Rotation paths and how fast each direction turns (degrees each step):
Each turn is a multiple of 5 degrees from 10 to 175, or 0.
Each row of a path follows its step; steps can be skipped.
path 1
step 1: [ 20  12  -4  -3  -6  -3 -13   6 -26  18   4 -16  45  -6 -20  -9  12  10
  -8   3   2 -19  12 -28  -8   8   1  26  11 -15  11  20 -33   8   6   3
 -15 -23  -7   3  21   7]
step 2: [  8  -8  26  36   9  19  20 -26 -19  10  -7 -17   7   2   1 -47  -5  -4
   1 -28  25   0  12   8   5   2   0   4  -7 -17   9   7  -6  23  -5 -11
 -21   9   5  10 -14   4]
step 4: [ 18 -16 -21   6 -24   2  25  -2 -19 -16 -10  -2  16  -1  -6  30 -36  15
 -15  18 -14  11  -8  12  -6   7  25  11   7  -7  37  16   1  -7   4  12
   8 -16 -10  -8  -3 -19]
step 5: [  1 -11 -11   3  -2 -24  25   7   6  10  -5  -8  12   5  -1   6  -9   1
  -1 -27   8 -16 -20   7  12  32 -12  10   7  25  13  19   8   7   4 -20
 -28 -31 -18  39   2  10]
step 6: [-16  -8 -23  -4  27   6  17  31  14  28  -4  -1   0  26 -16  -5  -9  11
  -7 -22  20   2  15   6   2 -15  -7 -15 -39 -16   0  13   4  -1 -21  -5
  -6 -10  17   2 -21  19]
step 7: [ -9   6 -31   2  -9   1 -41   3  -1 -13  18   6 -12   5 -16   8  -2   7
 -18  -6  13  -7 -11  14   0  14  -5  -9 -26 -43  30 -10  12  15  -2  29
  -4  15 -13  -4  -3  -9]
step 9: [-24  12  -2 -15  16   1  12   3  -6   5 -11  -2   4  18 -40 -22  -6 -11
  -8  -5  -2   5 -16  -8 -20  13 -33 -10  32  21  19  -3   1  -7 -19 -15
  32 -13  11  11   8   9]
step 12: [  7 -14  -1   2 -12  18  -9  -8 -19   3  13 -20 -28  24 -19  -3  -8 -15
  25   8   5  12  -6  16  -3   6   8  -2   6  31  -7  14   9 -12   9   9
  12   9  39  26 -29 -20]
step 13: [ 11   8 -30 -31 -18 -26  27  -4 -22  -8 -14 -17  10 -10  -1   0 -16   0
   3  33  -7 -10  -1  12 -12  -8   2 -12  -1  15  12  12  12   3 -29  26
  18 -22  10  -1   1 -17]
Speeds:
[  0   6  -4  -2   3  -1   3   0   2   1   5  -5   6  -7   8   3  -5   2
   1   2  -1   1   0  -3  -7   4  -5   4   0  -5   2   3   3  -8   0 -13
   2  -3   3   4   4   9] | 80
[ 1  3 -1 -7  6  3 -6 -3  6 -2 -6  3 -2  6 -1 -3  4  3  7 -2 -2 -1  0 -1
  2  0 -5 11  0 -2  7 -4 -5  8  5  1  9  1  0 -3  1  9] | 40
[ -2   7  -4   4   5   1   0   1   8   5   4  -6   3  -2  -2  -3   4  -1
  -1   0  -6   2  -9   5   0  -2   3   6   1   2  -6  -2  -5  -3  -4   0
  -1  -8  -3  -9 -10  -5] | 135
[  5   1   4  -9   1   2  -4   2   3  -4  -1 -10   4  -7   8  -1   5  -8
   2   2   6  -2   0   0   3  -1  -3  -7   1   4  -4   1  -3  -2   1   6
  12   2   4   2  -2  -4] | 20
path 2
step 0: [-20   8  16  17 -21   4   0  14  22  -1   3 -12   1   4 -15  17 -32  16
  29 -18 -16  10 -21  -2  24  15  18   3  22   3 -10  -6 -25 -14   1 -17
 -11  -2  -1   9  -2 -14]
step 1: [  0  -1   5 -16   7  14 -15  -2 -22 -18  12 -23  12 -31  33 -17  -1 -10
 -11   8 -11   7  17  -1  -6 -30  -5  -3  -1  12  -1 -12  10  24 -13 -10
  10   9   7  -4  37   1]
step 2: [  5  -5 -14   8  -9  12   4   2  17 -17 -10  22  -6   1 -33  11 -25  -8
   7  14  22 -12   9   9   0  -5 -10 -14  -7   5 -42  16  -1 -15 -23  14
 -22  -5   1 -13 -22  14]
step 3: [-13   4 -11 -25 -23  -8  -5 -15  12  14 -18 -28  30  -7   3   1  17  11
  14 -18   7  -4  11   0   3  -7  11  37  17 -31  -2 -13   1  -3  12  -5
   8  12 -19   6  17  -9]
step 4: [ -2  -6  31  14   0  11 -17  29 -19 -15  22  25 -17  20  -6 -21   4  -5
  -1  30 -22  -3  -8  -3 -13 -13  -9   3   0  -4 -17   1  -6  -8  -3 -19
 -21  -6 -20  -1  23   1]
step 6: [-10   4   7  14  -8 -24  17 -19  17  -2  19   3  -3  -7  -8 -25  -8  22
  35  -3   6 -27  -5   9  20   7  21 -21  -9 -11 -12   7  -6   4  19 -15
 -14  -4 -15  -5  24 -16]
step 8: [  2  27 -18  -9  14  18   8  11  20  -7   8  11 -12  15 -23  12 -13  -2
  12   4  -5 -27  17 -39   5  14 -17 -19  -2  -3 -31  -7   4  25   0   3
  13  -1   6   4   8  14]
step 10: [-20  16  -9   4  23 -21 -17   7  -3   5  -5  25  -9   4  -9 -17  -1   8
  -7  22  -9   8  -5 -20 -28 -33  28  -5 -11 -12 -12   0   4 -10   0  10
   4 -29 -19  19   6  11]
step 11: [ 19   8   1  12 -35  -5   7 -10   6   2  17 -12  -9  -9  -3  23  27 -27
  -9   3   5   6   3 -21  -5  32 -30   6  20  11 -13   8 -18   3   4  -5
  20   0 -12  14 -16 -10]
Speeds:
[  1  -5   2   8   3  -2   5   5  -5  -7   9  -4   2   4  -8   3   2  -4
   3   6   8   2   0   3   0   3   2   3   5   0  -3   1  -1  -3  -2   1
  -3   3   7   2  -4 -11] | 160
[ -2  -2  -9  -2   5   6  -9  -2   7 -11   2  -1   8  -1   0   3  -1   1
   1   0  -5  -1   2   1  -5   2   2   0   2 -10  -2   5  -3   6  -6   3
  -2   3   5  -3  -2   5] | 55
[-4  1  1  1 -3 -3  3  0  9  5 -1 -3 -7  3 -1 15 -2  1  3  9  0 -5  5  3
 -6 -5 -5 -3  0  4  2  0 -3  4  3  4  3  8  0  2 -5  2] | 125
[  3   2  -6   3  -1  -1   2   0   3   7   3   3   8  -2  -3   2 -10   0
  -3  -8   5  -1  -6  -6  -9   1  -5   2   6   0   0  -3  -4   7   5   2
  -3   2  -1   2   5  -8] | 135
[-6 -9 -3 -3  2  4 -2 -3 10  5 -1 -3 -1  4 -2 -4 -4 -1  1  6  4 -3  0  0
  4  4 10  4  7  5  9  0  0  0  0 -8  2 -2 -5 -5  3 -4] | 120
path 3
step 0: [-12 -14  37   3  -8  16 -11  -6  15  25 -19  15  11 -18 -25 -15  15  16
  13 -12  -6  15  12   3   4  13  -8  12   3  37 -14  23   0 -15   8  10
 -16  -3   0  -6   8 -12]
step 1: [  4   0  13  -6 -15  10 -10  22 -16   3  -9  -9 -29  -7  13  10  22   3
  21  19 -16  21  -5 -29 -15 -23 -15  22  -1  -4 -19   2   3 -26  11  14
  27   0  18   4  -2  -2]
step 2: [-15 -21   1   4 -15   7 -23  -8  -9  17  -7  14   2  20 -15 -18  18   4
  15 -19   8  13 -23  35  -8   6   1   0 -12  16 -32  10  -7 -16 -30   9
  14  -5  10   9  -7 -11]
step 4: [-12   3  11 -26   7  13 -28  -6 -28   6 -13  -6  16  18  -3  -4  10  18
  10   1   7  18 -10   7 -25  29   6  -4  11  32  -8  11   8 -12   6  10
 -14   8  13 -16   1 -30]
step 5: [ -7   1  -2 -16   9  -5 -21  24   3   5   7  24   0 -31   2   7  13  -5
  30  30  -1   8  12  -2   2   2 -30  -9  -8  24 -16 -10  -4 -13  13  16
  35 -12  -2  -5 -14   0]
step 8: [ 11  -2  -1  -6 -20   2 -14 -13 -12   0 -14  20   6  15 -17 -15 -10  -9
   9  -3  35  48 -25  -1  13   1 -14 -11   4  16 -16  12  16 -11   6  17
 -10 -10  -1 -10   5 -19]
step 9: [ -6  22   8 -23  10   8  13  24 -10   6  -2   5  -6 -26   9  11  32   4
  26 -13   6  21  -9  20 -14   2 -30   3 -17   9  -7 -18   3   4  31  -5
   0  -7   4  15  10 -17]
step 10: [-18 -17   5   4 -12  25   0 -27  -3  -1  21   9  17   7  -7 -15  14   6
  18  30  24  18 -25  -2 -21   8   3   1   3   5 -22  -3  -5   2  24  14
  13  -1  12 -29   6 -13]
step 12: [ -5  -4  19   2   1  21  -5   7  -7 -11 -18  -2  17   8  -5 -24  11  17
 -14  -3  18  41  -9 -26 -22  -9   0   2  -5   8 -31  24  -1 -15  18  10
  13 -10 -13  -2  22  12]
Speeds:
[ -5  -3   2  -3   6  -1   3  -7   2   0  -1   5  -5   5   1   7  -4   7
   5   2   0  -4   6   1  -3   2 -10   5  11   2  -5  -4   1   5   5  -4
  -1  -1  -5  -5   0  -3] | 70
[  4   3  -3   7   1   0   6  -8   2 -10  -2   1  -2  -4  -6   3   7  -4
   7  -2  -2   3   1   3  -2   1   0   4   6   5   7  -1   8  -8  -3   3
   0  -2   1   1   4   4] | 45
[ 5 -5 -2 -1 -8 -2  7 -1  7  6  2 10  1 -3  1 -4 -5 -2  2  3 -5 -5 -3 -3
  9  0 -1 -1 -2  5  2  2  0  1 -2  9  1 -5 -2 -9  4 -4] | 140
[ 1  0 -9  3  2 -2  3 -7  0 -1 -3  0  2 11  7 -7  2  5 -3  1 -3 -1 -4  0
 -2 -3 -3  4 -5 -3 -4  5  3  1 -8 -2  2 -9 -8  4 -6  4] | 80
[-1  9  5  0 -6 -7  1 -4  1  1 -8 -2  2  6  4  7  1  0  1 -2  0  5  3 -5
  3  2  6 -6  2 11  2  6 -4  8  3 -2  2 -5  2 -1 -1  6] | 90
[  3  -1  -1   6   2  -7  -6   1   4   2   1   9   1  -2 -11  -1  -2   1
   4  -3   9   4   6   3   9  -6  -5  -4  -4   1   0  -1  -3  -1  -2  -5
  -4  -1  -4   4  -6   4] | 125
[  4  -6   3   0   1  -2  -7  -2   5  -6  -2  -2  -1   7 -11  -3   4   3
   0   2   3   2  -6  -8  -2   8   3  -3   0  -4  -4  -3  -1   7  -6   4
  -4   1  -2  -4   9   0] | 175
path 4
step 0: [  7   5   9  -8   4  -8  -7  -4  15  -6   3   7  16  28  29 -17  21  -4
  46 -10   2 -14 -10  -3   4  -7   4  16  -3   4  14  14   4   9   8  17
  10   0 -29  24  15  16]
step 1: [-10   2 -30  -4  -1  18  22   1 -23   8   3   8  -1  -3   9 -19  24 -10
  16 -26  15 -23  12   5   2 -13   0  -3 -19 -16  -5  -7 -35  28  -8 -14
  -1 -11  -5   9  11  -7]
step 4: [  9  18  -2  -3  -1 -27 -22   1   4  -9  -7   6  -6  31  20  -7  17 -27
 -22   2  -6  -1  24 -25  10 -28  24  -3  16 -16   2  21 -17   2   6 -11
   9   2  -9   1  -4  -7]
step 5: [ -6   5  -2  -4  22 -21 -12  23  -6  12 -13 -20 -23  -5  20  18   3  15
   2  -4  17  -8  21  17   0 -13  33 -12 -12  -9  11 -32 -27  -2   1   5
  -2  -8 -12  -9  12   0]
step 6: [-16 -16   1  -9   4  10 -12  -3   2   7  19   5 -41  11  14   3   7  -3
 -24   1  10  27   7  19 -19  -5  -9 -31   3  27  -3 -22  13  17 -17  -5
 -19   4   0   1  -3   8]
step 8: [ 28  -4 -16   1 -19 -11   6   2  11   6 -27   5 -18  14  -8 -12  16  -8
   8  -5 -10  13  10 -17  -5   6  32  -4  -1  -8   5 -13  11  -6  19  29
   6  35  26   4  10  -4]
step 9: [ -9  14  -9   1   3   4  39   6  22  12 -14  -8   5 -26   2  10  -4   0
   6   7  12  29  13  -4  -7 -12  18 -52  -9  -9   3   8   6  -6  12   4
  -5  -1 -17  10   6 -10]
step 10: [-19  -2 -21 -17  16  -2 -12  13  13  17   6   4  14 -21  25 -18 -11  12
 -10  23 -12 -10 -27  -5 -13  10 -13 -25 -23  14   7  -8  14  -9  -5  -1
 -17  19   8  12 -16  -9]
step 13: [  3  13   8  20 -27  11  11  21  38  11   6   1   1  -1  21   4   0  28
  -1   3  30   5  -8   4  16  14   3  -3 -10   4 -13   2  -8 -30  -4  -5
  20 -17   9   0   0 -25]
Speeds:
[ -5   3  -4   5   4   3  -2  -4  -3  -4  -6  -5  -1   8  -7   1   0  -6
  -3   3   2   0   6   3  -5   7   6  -1 -11   7   1  -2   9  -4   0   2
   3   0  -4  -1   0   2] | 35
[ 4  9 -2  0  3 -7  4  4 11 -5  4  4  2  3 -7  7  5  2 -3 -6  5  0  3 -8
  4 -2 -2  0 -2  3  4  3 -1 -3  1  9  5  2  1 -1 -2  2] | 80
[-7  0  2  1 -1 -9 -3  3 -3 -1  7  0  3 -2 -9  1  0  5 -3  4 -3  3 -5 -2
  1  0 -4 -4 -6  7 -1 -3  2  7 -9 -2 -5 -3  4  1 11 -5] | 90
[ -2  -1   0  -7   6  -5   0   6  -4  -6  -2  -2   4   6   3   1  -1  -1
   3  -1  -1  -4  -3   5  -7  -7  -7  -5   2   0   9  -3  -2  -7  -4  -3
   2   7 -10   2   0  -5] | 70
[  7  -5  -6  -5  -1  -2  -2   1  -8  -2 -10  -3  -2  -5  -2  -1  11   3
  -5  -3  -1  -7   3  -3   2   2   3   0   2  -3   0   8   1   4  -1   2
   5   0  -3  -1  11  -1] | 100
[  2 -10   2  -1  -2  -1   4 -10  -1   5   1   1   2   2  -1   2  -5   0
   7  -5   6   7   8  -4  -5  -4  -2  -5   6   7   3   1   3   6  -4   6
   1  -2  -5   1   4   6] | 130
path 5
step 0: [-21  13  34  13   9 -12   5   4 -20  13  -9  -6 -11 -12 -15  -7   1  25
 -16 -20  -5 -17 -10 -29   9 -18   5  16   2 -23   8 -10  15   0  18  10
  15 -20   8 -10 -11   5]
step 1: [ -3 -22   2 -15   7   7 -11  -2  19   4 -16  14  -1 -20  -5 -29   9 -11
  -2  -9  14  -7  12   2  35   1 -21  -6  12  -2   2  -6  -7  20  18   0
 -31  33  15   0   1  18]
step 3: [  9  10 -21 -14  -1 -28 -27   7   4  -6   8  12   3  -1   1   9  -2  -4
 -10 -11   4 -32  24 -29   2  25  -6 -19  -5  -3  15 -16 -12   5  12 -19
  16   6  -2 -12 -19  22]
step 5: [ 10  -4 -20 -22  15  -2  -8 -14 -11  14 -32 -15 -15  12   0   2  -5   4
  16  -6 -10  -2  -5 -23   4  28  25  -1 -24  -4   8  13   2 -37 -10   6
  19  -3  -3  20 -10   6]
step 6: [ -8  28 -18   7   1 -14 -17  -1  13  16  14 -11  22  13   9  10  -6  -7
   7  19   7  11   4   9   6   4 -10  -2  11  -2 -13 -18  11   3  -6  38
   1  16  -8  13  29  36]
step 7: [ 20  -4  13  14   8 -15   2   9   2  11 -18   0 -29  10  -7  -7 -16   4
  23   7   5   7   4   6  -9  -6   4  33  -4  28 -14  18   2 -22  16  10
   9   2 -31 -28   6  -8]
step 10: [ 13   7  -1 -37  13  -2   9 -13 -19  -4 -24  12  20 -22   7 -17 -17   8
  21   1  17   7  24  30 -15  11 -17  -6  -9   2  14   7  -8  10  -1 -18
   2  -4   7 -12   0 -16]
step 11: [-12  15   2  -2 -25   0  15  -7   2 -11   2   7   3  14  -2  24  -7   4
 -13  -6  18  31 -37  23  -1 -13  17 -19  22   8   5 -21 -29   4 -13  -2
  -2  -7  -3  12 -15  -9]
step 12: [  3  -6  12 -13  -4  -7  -9  -1  -9 -33   8 -16 -14   7  20  -9 -17  -8
  25  12 -12 -16  11  -9 -25   1  12 -13 -13 -18 -13  11 -22  18 -15 -14
 -26  -7 -23  -9 -16   2]
Speeds:
[  1  -1   4   8   7   9  -2   3  -1   4   1   1   1   1   3   0  -7   1
   5   0   4  -7   3  -1  -5  -1   3   3  -1   0   2 -15   1   4  -6  -1
   2   9   0  -2  -4  -1] | 120
[-3  4 -1 -3  0  2 -1  1  6  3  2  8  0 -2  7  7  8  4 -9  6  2  1 -2  0
  6  6 -1 -3  4 -1  5 -6 -6  0  1  9 -1  1 -2 -3 -8  5] | 140
[  3  -1   1  -3  -6   7  -4  -4  -2  -1  -1  -2  -2  -6   2   0   2  -9
  -6   0  -1  -3  -4  -2  -5  -3   9  -4  -3   5  -2   2   3  -8 -11   2
  -9   1   3   2   0   8] | 110
[ -3   4   9   5  -6  -1   2   0   1   2  -4   1   5  -1  -5  -8  -1  -6
   0   2   1   4   2  -1   1   3   5  -7  -4  -3   8  -2 -12   1   3 -11
  -3  -3   1  -2  -1   4] | 40
[-1 -9  0 -2  2 -2  4 -2  0  2  2  0  2 -3 -2  4  6 -5  2  1  3 12  1  2
 -6  0  0 11 -4 -5  4  6 -1 -2 -5 -1  6  6  4 -6 -8  3] | 130
[ -6   1  -6  -2   7   9  -4  -1   1   0  -4   3  -2  -2  -1 -10   4  -2
   0   3  -1   6   6   1   0   4  -2   6  -7  -3  -1  -2  -1   2   0   5
  -1  -4   2  16   2  -2] | 90
[  9  -4  -1   5  -1   0  -2   7   4   6  -7   1  -2  -9   3   6   6   5
  10   2   3   2   0   4  -2   2  -2  -1  -1   1  -1   0  -2  -3   2  -2
 -10  -3   6  -1   3  -6] | 125
[-2  0  4  1  4  4 -7  4  5  1  2 -4 -6  5  0  1  2 -3 -4 -9 -2  1 -5 -3
  3  3 -4 -1 -1 -3  9  3 13  7  4 -5 -6 -1  6 -2 -2  1] | 20
path 6
step 0: [ 23 -31 -15  16  -2  -9  11  -4   2  10  10  12 -12   6  23  13 -16 -22
 -14  -1 -28   1  -7 -34 -12 -12 -14   4 -11 -10   6  20  -4   7  30 -22
   2  -8 -19 -22   3  19]
step 3: [  2   8  10   8   1   4  -8  41  20  18  -7  21   7 -26  13  12   8   1
 -23 -23  13 -30  10 -20 -14   8  -6   9  -4   4  -4   9  10 -17  24 -13
  25  -1 -20 -19  12  11]
step 4: [-14  -2 -23  -3   7   0 -25  -4  -8   3 -26 -20 -11 -12 -14  -1   2  12
 -25 -32  -6  11   8  -2   5  -6   9  -5 -28  11 -23 -47  -4  22  19   0
   8  16  -1  -5  11   4]
step 5: [ 11  12 -10  -3 -10   5  21   4 -11   8 -23  11  15 -25 -24   4  12  -1
  -8 -35 -14  -1 -12  -9 -24  14   1  22  16  13  25  17 -11  14  -1   7
 -15  20 -24  -7  21  23]
step 6: [ 26  10   5 -17  -4   5   6  31  23  31  -4 -17  10 -11  17   6  -3   2
   2  -8 -16  21  15 -11 -16  -8  26  -4 -32  -9  -6 -19 -14  10  13  13
  10 -12  13 -24  13  18]
step 8: [-10 -16 -11  -3 -10  26   3   1   7  20   1 -14  12  20   2   2  16 -21
  27  -3 -23  -8 -10 -15 -24  -7  -8  22  -8  -3  21  16   0  13  20 -17
   0   3  14 -37  13  26]
step 10: [  0 -11 -23   2   5  -9 -21  -1 -20  16  -2 -31  -8  25  15   6  43  10
  21 -15 -11   3  -6 -23  -4  -8 -26  14  14  20   1 -10  -8   6 -18  -6
  12   0 -25   3  13   5]
step 12: [-13  -5 -13   6  -3 -18 -46  17  13  16 -13  -5  -3 -16  -4   8  -1  26
 -16   0 -47 -12   3 -17   1 -16  -4 -12   3   2 -35 -10  -5   3  -5   3
  14   3 -14  -1  -8  13]
step 13: [  4 -14   8 -14  16 -14  -3 -17 -16  -7 -19 -14   8  -4 -10  -6  29  -2
 -29 -28  -4  -9  -4 -14 -31   6  -5  37   0  -5 -18  -3  -1  -9  -8  -9
 -33   4  -6   4  23  22]
Speeds:
[ 8 -2  0  1  1 -4  0  4 11 -3 -6  0 -3 -3  0  5 -4 -3  5  2 -1 -6 -5 -4
 -2 -3  7 -5 -9 -2 -5 -3  6 -1 -4  0  6 -5 -7  4 -3 -2] | 125
[13  2  2  1  3 -3  6  6  2  1  0 -7  0 -4  2  0  7  0  4  2  2 12 -1 -1
  3  4 -6  1 -1  0  4 -1 -7 -1 -5  4 -4  6 -4  4 -3 -4] | 85
[ -4   2   2  -4   5  -2  11   3   0  -2   5  -7   4  -6  -5  -3  -1   3
   0  -1   0  -1   1   0  -4  -5   8 -12  -2   5  -2   2   3   3  -1   2
  -7   5  -1  -3   7   5] | 40
[ -2  -4   0   0   7  -1   0   2   3  -3   1  -2   2   4   2   5   5   1
   6  -3   5 -11   0   7   7   9  -2   1  -3   6   5  -5   5   0   5  -3
   3  10   0  -5   0  -4] | 60
[  1 -10  -9   2  -7  -5   4   7  -5  -8   4   3  -3  -6   1   3   5  -1
   4  -2   0  -5   2  -4  -7  -3  -1   3   7   3   2   0  -2  -8  -2   5
   0   0   4  -3   0   1] | 145
[ 7  0 -8 -1  4  3  2 -7 -9  3  3  3 12  3  2  0  1 -2  7  5 -2  0  0  0
 -1 -6 -7 -9 -8 -1  5  3  4 -3  1 -1  5 -3  3  0 -3  1] | 40
[ 4 -9 10 -2 -6  5  6 -5  4 -2 -1  7  1  0 -4  3  8 -2  0  0 -3  3  0 -2
  5  0  2  0  1  0  2  7  1  0 -1 -6  8  4  1  2 10  4] | 130
